In the rows, zero is written as 128.
Each path below is one point turned by a fixed rotation once a step. After each direction that follows a path, write how fast that rotation turns it, in degrees per step (0 if it stays still).
Each turn is a multiple of 5 degrees from 10 to 175, or 0.
Each row of a path follows its step; steps can be skipped.
Path 1:
step 0: 111, 135, 144, 131, 125, 166, 138, 110, 150, 99, 137, 121, 121, 161, 118, 179, 124, 152, 151, 138, 145, 140, 121, 148, 145, 139, 137, 138, 150, 128, 134, 121, 151
step 1: 102, 142, 109, 106, 98, 136, 141, 122, 156, 109, 125, 110, 130, 147, 131, 169, 127, 133, 124, 152, 139, 139, 121, 163, 150, 111, 111, 153, 120, 131, 133, 135, 92
step 2: 129, 139, 156, 123, 117, 176, 145, 133, 131, 111, 118, 126, 127, 148, 135, 139, 97, 142, 157, 133, 170, 127, 128, 146, 142, 118, 122, 134, 114, 150, 154, 149, 106
step 3: 103, 143, 112, 132, 141, 162, 114, 133, 133, 118, 115, 93, 115, 124, 148, 152, 122, 139, 135, 144, 140, 113, 126, 130, 131, 124, 124, 132, 83, 132, 123, 159, 81
step 4: 134, 103, 131, 124, 170, 143, 130, 140, 135, 107, 134, 119, 106, 133, 151, 160, 108, 153, 156, 139, 159, 125, 131, 130, 140, 148, 115, 113, 90, 148, 146, 128, 131
step 5: 111, 132, 109, 136, 140, 142, 109, 126, 139, 105, 120, 81, 105, 129, 144, 172, 106, 152, 123, 127, 138, 148, 103, 141, 129, 159, 116, 126, 120, 121, 103, 130, 139
step 7: 140, 150, 119, 124, 88, 164, 123, 135, 152, 130, 119, 107, 119, 122, 151, 154, 99, 127, 114, 130, 154, 154, 91, 125, 132, 132, 110, 153, 131, 147, 125, 146, 128
step 8: 128, 143, 137, 107, 114, 145, 125, 149, 158, 135, 143, 143, 118, 139, 136, 140, 118, 130, 144, 135, 151, 114, 102, 112, 135, 125, 93, 124, 89, 134, 121, 181, 118
step 9: 143, 129, 142, 127, 127, 171, 129, 127, 138, 151, 131, 118, 102, 114, 159, 168, 141, 140, 120, 135, 142, 145, 119, 106, 101, 148, 123, 120, 91, 148, 132, 151, 121
step 10: 134, 117, 146, 97, 157, 125, 126, 134, 132, 137, 135, 124, 109, 134, 139, 161, 137, 142, 132, 122, 134, 145, 95, 142, 131, 151, 97, 98, 90, 110, 98, 150, 119
step 11: 116, 121, 156, 131, 135, 139, 134, 109, 147, 136, 129, 110, 140, 124, 123, 179, 121, 120, 145, 119, 135, 185, 109, 117, 115, 160, 126, 116, 111, 142, 114, 123, 142
Directions:
135, 119, 128, 129, 147, 127, 128, 126, 141, 132, 121, 132, 116, 122, 117, 133, 127, 133, 124, 123, 124, 124, 135, 134, 120, 134, 133, 134, 126, 121, 129, 137, 130	65
120, 131, 124, 122, 131, 127, 131, 120, 120, 130, 134, 128, 113, 136, 131, 130, 140, 141, 122, 128, 128, 132, 140, 128, 130, 130, 123, 121, 124, 129, 121, 121, 143	70
124, 130, 134, 124, 136, 112, 128, 132, 133, 128, 140, 121, 135, 127, 123, 132, 126, 123, 114, 133, 133, 118, 128, 132, 133, 112, 122, 126, 119, 126, 122, 131, 129	160
131, 133, 136, 131, 134, 139, 127, 120, 118, 129, 142, 127, 130, 126, 125, 133, 114, 125, 114, 127, 132, 132, 131, 125, 126, 132, 135, 127, 134, 132, 144, 129, 134	160
125, 113, 128, 135, 123, 138, 122, 136, 121, 129, 135, 132, 124, 126, 127, 127, 129, 133, 126, 121, 128, 123, 126, 114, 137, 120, 132, 140, 113, 121, 129, 126, 129	70
Path 2:
step 0: 132, 119, 125, 106, 123, 146, 132, 122, 183, 134, 138, 145, 154, 98, 125, 144, 132, 136, 104, 130, 150, 112, 129, 139, 140, 119, 120, 140, 113, 165, 99, 119, 136
step 1: 143, 144, 131, 99, 112, 138, 137, 137, 156, 147, 133, 150, 145, 131, 105, 162, 96, 119, 128, 122, 157, 93, 129, 126, 133, 167, 113, 140, 125, 140, 137, 132, 129
step 3: 128, 142, 138, 138, 130, 160, 148, 109, 148, 116, 151, 135, 146, 141, 108, 139, 122, 124, 115, 138, 147, 120, 151, 88, 134, 115, 88, 132, 141, 151, 116, 99, 121
step 4: 107, 136, 150, 109, 142, 183, 148, 153, 153, 149, 117, 119, 125, 135, 122, 145, 123, 137, 128, 126, 147, 110, 135, 102, 123, 131, 120, 145, 111, 139, 106, 103, 145
step 5: 119, 141, 113, 85, 115, 153, 144, 111, 131, 114, 128, 116, 117, 126, 121, 140, 117, 100, 97, 107, 158, 112, 132, 124, 137, 137, 126, 151, 96, 151, 110, 110, 128
step 6: 118, 144, 155, 129, 141, 146, 161, 116, 140, 113, 129, 143, 140, 97, 120, 140, 112, 115, 108, 126, 171, 130, 144, 123, 123, 165, 129, 127, 104, 142, 139, 118, 103
step 7: 90, 118, 148, 113, 123, 155, 142, 128, 138, 111, 142, 136, 122, 145, 108, 166, 108, 125, 129, 125, 144, 134, 111, 99, 126, 150, 123, 118, 127, 128, 118, 111, 80
step 8: 106, 134, 132, 141, 141, 155, 113, 125, 131, 89, 120, 124, 103, 148, 114, 157, 127, 144, 117, 111, 154, 120, 142, 111, 129, 122, 98, 118, 90, 141, 127, 101, 120
step 9: 104, 116, 154, 110, 148, 140, 141, 138, 153, 94, 140, 123, 135, 102, 140, 145, 125, 133, 117, 112, 130, 121, 126, 130, 142, 129, 104, 115, 102, 158, 98, 96, 141
step 10: 121, 136, 154, 89, 137, 138, 123, 150, 138, 107, 124, 126, 128, 117, 103, 163, 102, 95, 135, 91, 129, 105, 138, 131, 117, 150, 117, 117, 114, 147, 130, 133, 126
step 11: 118, 120, 144, 107, 125, 142, 112, 121, 135, 99, 132, 140, 124, 106, 119, 162, 138, 115, 125, 119, 166, 143, 114, 111, 120, 122, 133, 112, 101, 168, 145, 154, 107
Directions:
125, 126, 129, 116, 126, 139, 126, 119, 134, 125, 121, 128, 128, 123, 126, 119, 124, 119, 131, 131, 134, 133, 138, 130, 119, 121, 149, 126, 130, 127, 125, 134, 133	60
120, 118, 130, 129, 126, 128, 123, 123, 124, 139, 131, 134, 130, 125, 126, 127, 120, 127, 121, 131, 128, 137, 131, 113, 117, 117, 116, 121, 127, 118, 136, 130, 122	80
123, 119, 122, 114, 117, 123, 131, 119, 127, 122, 142, 126, 130, 133, 129, 128, 124, 121, 124, 128, 118, 130, 118, 126, 137, 122, 129, 130, 137, 131, 115, 124, 123	160
130, 130, 116, 123, 120, 128, 119, 121, 115, 126, 123, 123, 113, 136, 133, 134, 129, 130, 130, 123, 138, 128, 119, 120, 128, 124, 129, 131, 116, 131, 134, 134, 134	120
126, 133, 140, 128, 135, 124, 127, 116, 130, 123, 133, 134, 133, 129, 131, 129, 128, 137, 118, 127, 127, 130, 134, 124, 148, 120, 133, 136, 126, 130, 140, 136, 134	130
